Each path below is one point turned by a fixed rotation once a step. After each direction that follows a path, write how fast that rotation turns it, in degrees a step (0 if it stays still).
Each turn is a multiple of 5 degrees from 10 to 175, or 0.
Each row of a path follows its step; steps can be skipped.

step 8: [-26  26  13  14   7 -62  17  -4   7   4   3  23 -30  11   1   5   9 -27
 -24  -8  14  35  24  -9 -14 -10 -17  29  -9  -9  -2  20 -34 -21 -36 -18
  25  14   0  34  15  -9 -27  16 -12  -4 -34 -16  25  10  -1 -19 -14  24
 -15  -4]
step 9: [-11 -34  14  14  -6   6  22 -39  14  27  25  39 -10  -9   9   8  32  -7
   8  25  10  20  11  -1 -10   3   0  27  16 -10 -10  25 -14 -50  22 -18
  -7  13  29   9  -8  39  -7 -41   2   4  -4   9  34 -19 -34 -14   8  21
  -6  23]
step 11: [ 51 -49  36 -16   4  -3  17  16 -24  25  15  36  -4 -14  -5  -5   1  -5
  20 -27 -28  -3  -4   8   0  -2 -22 -34  21  -7  18 -20 -26  -4  10   6
 -16  -1  24 -13  -8   7  -7   3  45 -36  -3   0  12  33 -13   0  27  31
  -2  -2]
step 13: [  4 -39 -11   3  -1 -29 -10   3   4  27  -8 -21  15   0 -22  26 -21 -12
  12 -37  16  25  -9   5  14 -58 -10 -18 -12 -15 -16   2   2 -21 -16  17
  -7 -17  20  -4  16  57 -37   6  15   1  32  -9  -5  22  18  -6 -11  -8
 -37 -11]
step 14: [-18 -24  -5   5  -5  11  -4  13  44  29 -13   1  11 -11  53 -30  -2 -34
  -1 -11  -1  26   9  11   9 -11  -2   2  -8 -15  -3   0  33  23 -55   3
 -12 -42 -13 -17  -6  38 -19 -12 -29   7  -4 -21  -4  -4 -15 -18 -25  26
   6  -2]
step 15: [-17 -23  -2 -17  -3  -2  -4  40 -11  -5 -23 -12   1  -3  13  -5  -8 -51
 -13 -22 -16  29   2  -1 -32 -23 -12  20  31   5  -8  36   8 -33   5  34
  -2   2 -32   1  -3  -2 -28   6   2  -7 -37   8  27  -4   1 -61 -26 -11
  -2   5]
step 24: [ 31  -8 -21 -17 -14  13 -19   4  21   2  16   4  13  20 -17 -31   0 -10
  19 -14 -10  20  -6   0  30 -38   4   1 -18  -6   7  31  13   1   1  43
  32 -21  11  23  13  11  -2  -8  40   4 -19  11  10   8  -2 -70 -25  23
   9  25]
step 35: [  4   8  18 -30 -16   3  -5  28  36  18 -30  15   0  -9   0  -1  27 -38
 -31 -13 -10   9  27 -32  18  25 -18 -22  -4 -22  -8   9  20 -32 -34  -4
 -11  16   4 -14  -9  -6  15   3  13   0 -30  17  -3  -9  -2 -47 -34  42
  19  -7]
Speeds:
[-10  -5   4  -1   1   4   1  12   0   4  -5  -3   8  -4   0   5  -3 -10
   1   2  -1   1   3   2  -1   8   5   2  -3   6   7   3   6  10  -3   0
  -3   6   4  -1   1  10  -2  -9   3  -3   9  -3   4  -7  -7  11   2  -4
   9  -7]
90
[  4  -9  -1   2  -2   2   1   8  -3   6  -2   5  -8   2   7   3  -8   3
   7   8  -1   4  10  -7  -7   3  -1   5  -7   5 -13   0  -2  -1   2   3
  10   1  -6   1  -5   9  -7  11  -3  -2   4   3  -8   7  -6  -1   4   3
   1   0]
10
[  0  14  -8   4   3  -4  -3   8  -2   7   3   3   5  13   1   4  -2  -3
   1  -4   4  -1   4   2   1   1  -1  -6   6 -13   3   3   2  -1  -2   5
   8  10  -5   0   0   2  -5   1   3   3 -12   5 -10  -8  -1   1   5  -1
   4  -6]
160
[ -9  12   2  -9   3  11   6   6  -4   0  -7  -3   3   0   3  -4   1  -6
   5   5   1   3   4  -6  12 -12  10   5  -2   3  -1  -4   0 -12  -6   1
  -2  -1  -7  -1  -1  -2   6   3  -2   3  -4   1   3   7  -4  -2   5  -5
  -3  -3]
35
[ -5   1   3  -6   4  -3   9  -6  -6   2   5   0   2  -2  -4   9   5   9
  -2  -5   7   5  -1  -4  -2  -9   6   0  -2   7   3   2   6   2   7  -1
  -2   2   1  -1   2  -7 -14  -3  -8   0   3  14  -4   1  -6  -5  -3   6
  11  -5]
100
[  0   1  -6  -1 -13  -4  15   1   4   1  -4  -7  -3   5  10   3   1  -5
  -1   3  -7   1 -14  -3   3   9   3   1  -6   2  -7   9   6   0   0   6
  -3   0   1  -1   6  -8  -4   6   0   1  -5   2   1  -6   0   1  -9  -4
  -4  -3]
35
